One turning vector, and how many ticks it has turned
The counts run from 0 to 319.
-54 67 52 -336 -102 45 156 230 230 105 -115 -274 -144 -99 -134 -12 338 -24 16 219 217 -61 322 -494 519 -210 259 -> 171
-278 -66 -28 -150 249 -169 179 248 197 108 27 -243 -40 119 -166 -37 1 230 -422 364 178 490 -280 -51 351 257 22 -> 128
-179 65 8 -187 153 29 109 157 256 349 -208 -390 93 -82 -218 271 0 132 -228 504 77 440 -266 -36 286 19 2 -> 111
1 87 -16 -241 -93 104 246 224 273 177 -87 -233 -140 -99 -187 31 294 69 17 67 203 -62 351 -460 507 -204 284 -> 169
-171 -145 65 -66 -90 -334 -196 395 177 19 -77 -403 107 104 103 -186 58 -274 -465 28 139 -91 119 -329 472 253 4 -> 272
-238 76 42 -437 -67 -44 9 413 355 -164 -259 -402 -51 181 103 -145 295 64 -341 -67 54 -7 -215 15 351 -56 229 -> 204
-30 -38 -174 -194 -124 -188 -156 540 554 173 -22 -280 135 27 -117 -67 75 150 -364 -368 311 -45 -156 -37 -3 75 58 -> 3
-120 144 -67 -138 -46 186 92 300 352 508 -200 -494 57 -320 -206 110 157 106 -163 293 36 151 -147 -88 181 -129 251 -> 103
-287 -60 -145 -204 149 -288 183 370 151 -18 193 -53 -171 273 -332 -72 112 247 -256 233 350 329 147 -238 330 103 75 -> 144
-48 32 61 -269 -44 50 222 127 224 -74 -266 -326 -62 64 -96 339 139 -55 -36 242 113 178 130 -344 689 -171 103 -> 179
-313 -42 -53 -307 133 -230 92 369 174 110 157 -133 -131 155 -217 -341 228 223 -363 296 340 210 68 -190 208 129 170 -> 140
-418 17 -180 102 -19 -145 -140 459 -55 -67 -74 -395 29 263 -130 68 -200 -202 -262 115 159 225 109 -171 462 201 108 -> 61
-146 -56 -163 -196 -44 -73 230 405 291 122 199 -135 -185 19 -273 -215 299 219 -139 65 351 46 292 -383 260 -62 281 -> 153
-198 108 155 -479 -19 61 41 231 216 -129 -382 -399 -18 61 78 -26 271 -110 -179 168 1 -26 -14 -208 541 -146 217 -> 189
-53 -111 92 -46 11 -97 -174 287 210 384 -132 -371 234 -223 -70 -115 -83 -269 -295 239 244 -73 142 -423 457 148 8 -> 39
-154 -85 -214 -74 113 -199 340 351 246 14 227 -72 -210 228 -317 3 120 324 -207 87 400 333 147 -267 334 77 133 -> 147
-91 74 117 -393 -2 13 165 106 162 -21 -237 -284 -80 75 -157 346 129 -112 23 323 165 178 219 -368 611 -199 129 -> 177
60 -155 45 -106 28 -213 -157 242 346 366 7 -204 250 -92 -331 292 -145 -176 -202 183 394 138 180 -298 318 -3 -201 -> 27
-70 -120 112 -53 5 -135 -216 282 169 375 -132 -329 259 -164 -105 -93 -103 -289 -255 270 248 -2 134 -383 506 119 -73 -> 40
-107 51 31 -267 -11 31 224 219 294 -272 -343 -445 -49 225 74 161 84 70 -214 -45 14 214 -201 -9 606 -13 167 -> 197
-129 87 192 -421 -75 136 156 236 245 -42 -354 -438 -96 -22 106 -55 275 -46 -110 102 24 -46 15 -243 612 -106 279 -> 187
-174 -181 106 -74 -61 -294 -146 399 187 24 -56 -345 135 96 134 -229 64 -270 -500 -10 146 -127 79 -321 471 274 8 -> 271
28 -205 35 68 -22 -230 44 276 294 80 -68 -391 169 -16 138 -73 49 -186 -457 -133 130 -56 34 -336 601 274 8 -> 267
-331 195 -184 -181 -152 111 -189 450 165 421 -64 -458 6 -96 -339 191 92 -11 -24 257 175 87 105 -67 12 -209 212 -> 90
-65 -11 -124 -372 -168 -174 -8 500 591 -35 -35 -294 -3 144 -111 -63 355 232 -303 -222 239 -42 -109 127 68 -113 123 -> 220
32 8 -117 -222 -79 106 302 244 247 128 -45 -238 -163 -95 -189 71 274 100 0 44 247 -20 344 -510 518 -172 306 -> 168
-108 -27 -206 -129 -23 -91 271 350 216 149 197 -106 -202 52 -254 -193 265 252 -143 7 394 73 238 -425 298 13 286 -> 152
-194 -24 -127 -211 -29 -99 155 409 243 168 167 -96 -207 16 -274 -232 295 194 -136 138 364 8 316 -432 259 -59 249 -> 154
142 -108 -88 -17 -119 -143 -45 396 540 450 48 -255 223 -225 -289 53 -27 25 -237 -165 394 -28 95 -221 126 -11 -21 -> 19
162 -163 -28 117 -22 -54 17 265 353 402 -113 -330 236 -298 -118 76 -173 -148 -250 26 254 3 100 -409 482 158 -43 -> 34
-6 120 -265 50 -171 113 29 337 327 375 -164 -585 91 -178 -181 460 -76 -83 -94 -46 -10 130 -33 -163 248 -57 116 -> 315
-232 206 -429 128 -201 150 101 557 170 236 -12 -483 -30 -43 -317 269 -7 129 -47 -104 172 179 73 -39 187 -58 271 -> 83
181 -118 13 -295 -148 -171 16 336 671 301 44 -266 141 -141 -176 79 319 121 -260 -130 345 -113 18 -119 172 -183 -40 -> 236
-193 -59 -60 192 -41 -20 9 452 97 186 -156 -427 77 -68 62 -212 -135 -199 -326 41 141 3 44 -370 535 295 177 -> 52
211 -204 166 -102 -52 -135 36 216 500 328 -103 -319 243 -215 2 -1 187 -54 -321 -4 243 -82 13 -342 482 28 -82 -> 252
-233 208 -221 -78 -51 109 17 308 233 352 -105 -483 44 -66 -395 458 0 49 -42 299 163 356 -21 17 200 -207 108 -> 95
-21 -84 -184 -157 -27 -291 -182 381 488 219 85 -217 202 69 -372 301 -90 64 -254 -177 459 162 38 -59 133 21 -184 -> 12
-324 7 -73 60 -53 -106 -159 511 -6 141 -128 -444 65 -13 9 -253 -92 -236 -356 78 132 -29 88 -302 458 260 171 -> 55
-53 38 -166 -325 -160 -106 95 476 545 -67 -52 -329 -32 122 -73 11 333 225 -311 -337 216 -11 -139 111 142 -108 140 -> 218
-10 45 13 -188 -16 178 329 147 265 -77 -336 -372 -77 -14 -12 253 168 9 -20 63 47 131 48 -323 732 -150 182 -> 182
-205 -25 -116 -273 -26 -115 151 382 209 184 159 -105 -169 54 -298 -168 322 157 -130 198 405 49 362 -401 277 -85 242 -> 155
-119 -53 -220 -40 9 -100 349 371 307 55 191 -134 -204 123 -265 -129 219 325 -158 10 374 193 196 -362 361 64 242 -> 150
-83 -129 -108 -268 -61 -317 -285 433 475 210 89 -219 186 119 -364 216 -54 15 -254 -77 469 168 72 -43 -1 1 -168 -> 10
-72 165 -219 4 -75 221 236 314 328 457 -133 -466 28 -247 -276 340 31 174 -76 192 71 254 -109 -76 221 -125 156 -> 99
174 -87 -79 -192 -150 -131 93 317 678 228 44 -265 123 -77 -201 171 265 201 -209 -207 345 -34 21 -84 181 -181 -14 -> 234
-110 94 -376 148 -276 -77 -38 526 243 102 -21 -469 4 160 -195 359 -47 -78 -133 -296 147 40 251 -205 250 -17 133 -> 298
-101 145 -240 -78 -161 48 -200 338 258 309 -137 -536 106 -1 -256 665 -38 -164 -67 27 86 180 120 -140 173 -130 37 -> 311
-241 134 53 -305 106 78 -18 215 248 448 -186 -393 92 -192 -218 137 58 65 -199 526 79 300 -239 -28 204 -70 74 -> 108
-119 -105 -210 172 -106 -249 24 514 176 -59 -9 -429 12 236 9 52 -23 -138 -377 -294 142 4 184 -258 460 230 56 -> 282
-67 19 -165 -231 -126 -115 171 458 544 -119 -38 -331 -65 216 -85 70 274 295 -259 -357 232 108 -175 110 234 -73 120 -> 216
-278 200 -439 129 -181 61 59 529 176 146 -4 -458 -88 69 -353 337 -53 41 -63 -40 179 280 107 -11 180 -44 232 -> 81
40 -103 -11 -159 -47 -162 -236 327 472 486 36 -282 208 -215 -301 0 32 -78 -263 23 400 -57 118 -304 172 -32 -69 -> 22
-202 145 -244 -78 -334 -4 -246 527 246 318 -44 -511 57 0 -220 207 129 -199 -71 -83 142 -140 229 -187 88 -130 203 -> 304
-164 94 12 -368 -107 2 84 407 389 -170 -256 -442 -72 150 96 -147 284 80 -330 -118 21 -20 -241 81 382 -12 230 -> 203
128 -95 135 -381 -31 -296 -149 181 535 230 24 -236 216 -35 -236 290 177 -4 -270 134 359 5 112 -153 250 -176 -226 -> 242
-235 115 171 -487 -6 24 1 201 162 -148 -356 -463 -54 90 97 4 251 -118 -184 196 -2 43 -52 -136 562 -138 170 -> 190
-26 -157 51 47 -57 -273 -16 377 249 53 -58 -368 131 11 118 -177 67 -175 -481 -70 128 -122 57 -363 532 257 17 -> 269
22 -88 -242 -114 -103 -218 -44 523 570 96 -20 -338 69 67 -120 16 28 171 -354 -395 250 48 -146 -10 100 159 35 -> 1
-74 7 -77 -11 165 100 343 206 355 352 -101 -386 49 -192 -81 50 15 250 -360 303 55 364 -349 -54 378 174 134 -> 116
-198 165 20 -261 20 157 24 288 333 503 -192 -459 80 -249 -233 38 146 33 -179 426 29 178 -150 -95 167 -83 174 -> 105
58 -8 -112 -146 -63 28 375 208 291 81 -7 -212 -163 -11 -237 185 255 124 23 44 279 81 331 -453 554 -198 260 -> 166
-178 -120 -6 135 61 -166 -52 272 78 92 -132 -367 167 -34 -82 130 -256 -224 -323 206 202 211 73 -345 647 236 -74 -> 46
262 -215 103 -65 -33 -152 101 183 550 289 -64 -296 220 -254 -15 72 119 -45 -349 -43 227 -93 1 -342 478 55 -81 -> 251
-122 50 -35 -106 158 65 257 196 288 321 -143 -392 55 -112 -209 242 -29 178 -289 431 42 463 -301 -10 404 90 25 -> 113
-427 -12 -93 52 -45 -144 -171 512 -105 10 -116 -399 56 185 -111 -55 -165 -264 -305 189 162 168 109 -185 429 228 56 -> 59
-88 -191 84 -11 -69 -232 -126 356 224 29 -74 -377 123 27 158 -195 62 -225 -463 -43 109 -148 93 -365 516 275 23 -> 270
283 -204 89 -55 -31 -162 151 153 563 267 -31 -294 235 -189 -65 179 106 3 -300 -51 244 40 15 -284 492 42 -156 -> 249
132 -56 -128 -201 -113 -187 115 299 653 88 12 -255 101 59 -244 381 180 203 -254 -226 342 104 -37 -18 219 -151 -74 -> 231
-177 106 162 -415 -41 113 91 235 237 -73 -393 -448 -56 10 65 -37 256 -105 -161 150 23 15 -1 -203 623 -151 266 -> 188
-198 140 -211 -86 -181 -24 -236 370 181 267 -142 -510 92 47 -258 565 -55 -191 -90 90 115 160 116 -114 132 -126 18 -> 310
-318 225 -204 -180 -77 93 -137 358 199 412 -140 -464 63 -52 -404 399 14 19 -15 312 154 249 48 26 103 -219 107 -> 93
-349 81 -321 193 -165 -17 -16 605 51 74 -67 -462 -33 63 -65 -78 -34 -41 -253 -179 121 90 87 -148 335 176 308 -> 68
-266 80 199 -480 -42 -7 -13 235 199 -168 -389 -413 -66 165 20 79 161 -107 -183 243 8 49 -29 -151 607 -107 151 -> 191
-135 -65 -143 -342 -75 -293 -305 455 458 194 67 -235 147 106 -309 82 -8 25 -278 -116 436 55 -20 -15 -26 -16 -120 -> 8
-466 -14 -155 149 -30 -137 -54 481 -68 -43 -85 -442 11 261 -150 128 -240 -149 -284 39 158 256 144 -97 503 230 127 -> 62
-234 -167 61 -80 -48 -361 -186 367 148 -3 -75 -347 122 150 33 -126 20 -293 -464 31 179 -52 159 -307 457 250 18 -> 273
-285 -5 55 -250 266 -173 81 242 212 165 -26 -256 -22 94 -165 -126 102 177 -415 469 150 421 -249 -42 320 159 20 -> 126
-178 117 110 -428 -15 22 88 153 171 21 -227 -263 -76 19 -196 221 216 -118 -17 349 188 89 271 -344 571 -265 152 -> 175
-276 109 143 -431 -5 -31 47 192 192 -240 -358 -415 -26 225 31 162 150 -69 -188 183 28 203 -127 -36 614 -77 72 -> 193
-10 104 -289 32 -131 68 -23 339 325 360 -186 -583 112 -61 -200 560 -43 -103 -84 -52 32 192 39 -165 251 -80 81 -> 314
-309 88 -331 262 -121 -18 28 580 21 -12 -49 -410 -28 131 -107 12 -123 -57 -230 -122 132 152 69 -173 431 240 263 -> 66
-142 91 -267 -14 -309 47 -217 523 275 326 -73 -539 0 -56 -165 225 96 -163 -142 -152 94 -120 260 -221 87 -94 187 -> 303
-320 9 -222 -74 -231 -214 -325 542 57 3 41 -439 12 268 -168 164 36 -243 -256 -89 187 -24 308 -196 179 28 93 -> 291
0 -146 43 -215 -30 -206 -228 263 376 442 -21 -209 269 -185 -291 162 -85 -173 -225 176 421 40 173 -299 228 -9 -185 -> 25
37 -209 214 -245 21 -241 -166 192 409 265 -83 -321 215 -123 -7 -8 100 -199 -409 168 207 -79 72 -321 508 77 -152 -> 256
-256 201 -374 118 -224 177 93 549 188 269 -57 -510 -40 -71 -339 189 31 132 -46 -73 129 133 99 -71 140 -53 280 -> 84
-125 61 7 -256 -16 40 230 245 264 -264 -349 -406 -87 218 94 118 116 82 -262 -92 -13 159 -216 0 642 16 196 -> 198
-5 112 18 -251 -92 182 326 184 305 -39 -325 -391 -69 -52 63 95 188 -8 -69 48 -21 34 14 -310 707 -121 283 -> 184
-43 3 -41 -67 170 103 279 190 360 358 -171 -369 13 -189 -91 -34 62 227 -338 311 34 333 -373 -76 382 207 177 -> 117
-150 -60 -136 -12 215 -146 346 317 241 80 11 -211 -73 93 -136 -88 44 318 -413 192 194 415 -235 -110 367 234 73 -> 131
-340 24 -311 269 -80 -72 35 585 -16 -32 -71 -451 -72 157 -125 46 -161 -54 -226 -117 125 164 74 -157 493 279 186 -> 65
-162 -9 -98 -296 -17 -146 138 254 175 37 106 -103 -187 151 -406 195 239 66 5 249 380 193 406 -420 406 -195 149 -> 160
